grid =
[[133 118 130 150 120 136 138 134 131 132 133 142 125 148]
 [120 117 128 132 127 115 120 124 126 117 117 143 127 146]
 [125 126 130 101 124 117 122 122 132 125 131 132 115 132]
 [134 129 134 134 118 133 149 122 132 135 143 156 113 123]
 [134 124 129 145 128 133 135 129 128 135 135 149 127 143]]
grid[0][0] = 133
grid[3][9] = 135
grid[3][6] = 149
grid[1] = [120, 117, 128, 132, 127, 115, 120, 124, 126, 117, 117, 143, 127, 146]
grid[1][11] = 143
grid[2] = [125, 126, 130, 101, 124, 117, 122, 122, 132, 125, 131, 132, 115, 132]
grid[2][10] = 131
grid[0][7] = 134
grid[2][12] = 115
grid[2][1] = 126
grid[2][3] = 101
grid[2][7] = 122
grid[1][13] = 146
grid[3][10] = 143
grid[4][6] = 135
grid[4][7] = 129
grid[3][4] = 118
grid[:, 13] = [148, 146, 132, 123, 143]
grid[1][8] = 126
grid[4] = [134, 124, 129, 145, 128, 133, 135, 129, 128, 135, 135, 149, 127, 143]
grid[3][0] = 134

X =
[[138 132 100 126 116 131 129 127 130 118 130 123 128]
 [147 135 119 143 123 133 126 129 116 123 141 126 115]
 [126 121 134 127 122 138 108 116 122 122 132 128 148]
 [148 135 136 140 112 124 134 127 114 133 131 122 123]
 [121 122 117 119 131 138 108 120 132 122 129 130 145]
 [144 134 122 131 105 120 141 127 123 128 125 118 128]
 [129 133 142 124 133 114 143 133 132 146 117 127 121]
 [114 127 119 126 149 133 128 137 138 123 132 137 116]
 [114 124 115 110 131 127 126 127 144 127 118 128 141]
 [140 137 139 134 141 122 131 135 121 147 127 130 114]
 [132 133 144 136 147 127 127 134 121 141 132 135 113]
 [140 134 103 128 135 137 112 129 126 128 135 129 125]
 [126 128 141 138 146 135 118 132 120 130 139 137 116]]
Rows and columns are counted from 0.
(0, 0) => 138
(2, 3) => 127
(6, 8) => 132
(12, 8) => 120
(3, 9) => 133
(7, 2) => 119
(5, 8) => 123
(5, 10) => 125
(9, 12) => 114
(8, 7) => 127
(7, 10) => 132
(6, 4) => 133
(8, 3) => 110
(10, 1) => 133
(11, 12) => 125
(2, 4) => 122
(12, 10) => 139
(7, 12) => 116
(11, 7) => 129
(1, 4) => 123
(4, 11) => 130
(8, 8) => 144
(12, 0) => 126
(5, 9) => 128
(0, 4) => 116
(2, 12) => 148
(8, 5) => 127
(10, 7) => 134
(10, 11) => 135
(1, 6) => 126
(1, 9) => 123
(9, 9) => 147
(9, 4) => 141
(6, 6) => 143
(0, 12) => 128
(7, 8) => 138
(3, 4) => 112
(9, 7) => 135

arr =
[[129 137 127 128 121 129 130 108 130 128 146 137 128 128]
 [128 131 130 127 139 127 127 122 127 129 110 127 130 128]
 [127 123 129 128 132 128 125 146 127 128 116 123 128 128]
 [130 125 125 126 123 128 132 128 126 127 129 131 128 128]
 [127 122 129 127 132 127 126 150 127 128 113 122 128 128]
 [126 130 131 130 134 128 125 126 129 129 127 125 128 128]
 [128 124 127 128 130 128 127 126 128 129 120 129 129 128]]
Rows and columns are counted from 0.
(0, 0) -> 129
(6, 12) -> 129
(2, 1) -> 123
(0, 2) -> 127
(4, 6) -> 126
(6, 4) -> 130
(5, 5) -> 128
(6, 2) -> 127
(0, 13) -> 128
(2, 4) -> 132
(5, 11) -> 125
(1, 4) -> 139
(0, 4) -> 121
(2, 13) -> 128
(0, 5) -> 129
(2, 8) -> 127
(2, 11) -> 123
(3, 12) -> 128
(4, 2) -> 129
(2, 2) -> 129
(1, 0) -> 128
(3, 10) -> 129
(6, 13) -> 128
(4, 4) -> 132
(3, 2) -> 125
(4, 8) -> 127
(2, 0) -> 127
(1, 6) -> 127
(2, 10) -> 116
(1, 13) -> 128
(5, 7) -> 126
(3, 4) -> 123

W =
[[127 127 131 127]
 [150 137 118 111]
 [128 127 124 130]
 [152 149 114 108]
 [123 128 130 126]
 [129 128 127 129]
 [127 128 130 127]
 [127 126 134 129]]
Indices start at 0.
(0, 0)	127
(5, 3)	129
(3, 3)	108
(5, 1)	128
(1, 1)	137
(6, 2)	130
(5, 2)	127
(2, 3)	130
(3, 0)	152
(2, 1)	127
(6, 3)	127
